In the rows, 128 means zero.
The rows of X fall into several groups and each row is roughly a mix of its group's hidden directions.
X (67 x 10):
[[170 135 139  83 101 166 125 142 138 130]
 [137 113 147 177 167 124 107 155 106 141]
 [136 133 138 159 100 149  96 159  84 115]
 [ 79 129  98 146 125 175 112 114 136 139]
 [166  94 164 168 106 115 133 120 128 113]
 [175 106 170 153 105 104 133 124 124 113]
 [134 108  88 108 104 146  98 144 145 168]
 [128 130 129 129  79 167  91 143 101 115]
 [142 101 176 156 152 140 111 146 129 161]
 [156 171 149  91 122  89 133 142 112 132]
 [100 171 118 121  95 174 123 131 129 148]
 [139  98 176 154 145 156 117 138 137 162]
 [151  75 132 138 164  93 132 123 132 107]
 [123 186 136 102 120  97 150 151 113 140]
 [ 92 123  88 111 140 181 122 129 144 138]
 [111 153  82  92 100 117 138 118 125  96]
 [135  82 110 115 180 104 138 133 137 113]
 [127 143  93  89  82 148 134 117 129 100]
 [118  98  95 106 127 132 124 128 156 184]
 [ 81 169 102 119 118 163 116 126 127 148]
 [130 123 121 139  67 154 101 135 115  98]
 [149 165 156 149 153 116 126 146  94  94]
 [127 141  97  82  99 118 155 106 161 122]
 [138 144  93 106  95  99 161 115 155 107]
 [149  93 167 157 140 146 112 140 132 167]
 [ 87 162 104 117 111 173 138 141 134 147]
 [128 141  91  89  80 147 133 117 129 103]
 [134 130  94  96  76 160 135 111 135 115]
 [114 117 125 137  68 160 108 140  99 127]
 [130 113 147 158 184  97 147 114 146 121]
 [120 101 146 143 164 114 144  90 167 106]
 [ 98  98 111 110  90 153 127 124 130 173]
 [123 128 100  98  70 135 137 109 152 110]
 [ 85 160  91  97 144 152 117 131 129 145]
 [120 109  93  90  99 147 118 118 159 159]
 [102 135  92  94 136 180 114 130 141 140]
 [155 127  83 115  97  89 110 139 105 128]
 [143  98 171 159 145 159 122 130 139 162]
 [173 120 173 152 100 101 132 125 120 117]
 [ 79 130 163 137 167 145 145 120 151 134]
 [158 135  89 138 125  72 120 135 103 124]
 [174  81 154 144 134 103 129 122 130 107]
 [143 146 165 161 108  78 142 128 110 124]
 [133 151  83  94  90 121 132 121 119  95]
 [162 141 110 138 135  73 111 146  97 116]
 [107 153  82  93 104 106 135 123 122  99]
 [157 119 166 163 115  81 139 124 115 116]
 [ 79 172 100 115 123 156 127 134 127 148]
 [144 141 126 115 193 107 130 139 139 159]
 [109 140  83  90  88 136 140 112 134 109]
 [111 193 128 103 105 132 133 142 117 147]
 [166 123 169 151 113  82 143 130 117 116]
 [128 129 143 148  87 161  96 142  93 102]
 [120 124 135 133 125 102 168  90 156  86]
 [170 115  89 120  78 142 126 115 124 133]
 [119 118 178 158 176 123 121 143 130 148]
 [128 134  94  93  79 158 137 112 135 110]
 [129 131 142 127 190  98 155 111 150 132]
 [129 145 162 152 179 101 154 125 113 112]
 [102 103 100 100  93 137 143 113 149 166]
 [142 137 136 161 131  93 152 118 134  73]
 [120 119 127  88 134 173  91 122 140 161]
 [ 83 129 150 111 130 176 146 113 156 125]
 [124 158  92  90 101 109 125 133 113  89]
 [122 152 123 118 153  90 175 139 113 161]
 [119 142 136 108  83 172 102 138  95 126]
 [130 160  85 100 102 118 139 116 120  86]]
One row of each group comes first, with its name. Which group is each row after those in?
[180 119 171 137 103 103 142 135 123 116]	M
[117 122 122 134 117 178 162  88 158 131]	A
[116 135 153  99 112 165 117  91 139  88]	N

[109 192 133 118  95 138 119 129 115 148]	M
[182 118 169 130 110  97 141 136 123 115]	M
[158 114 151 144  85 169 102 110 134 126]	M
[120 114 121 129  65 163 103 127 120 111]	N
[112 115 167 161 177 114 127 137 133 155]	A
[124 140 106  73  90 149 125 109 151 125]	N
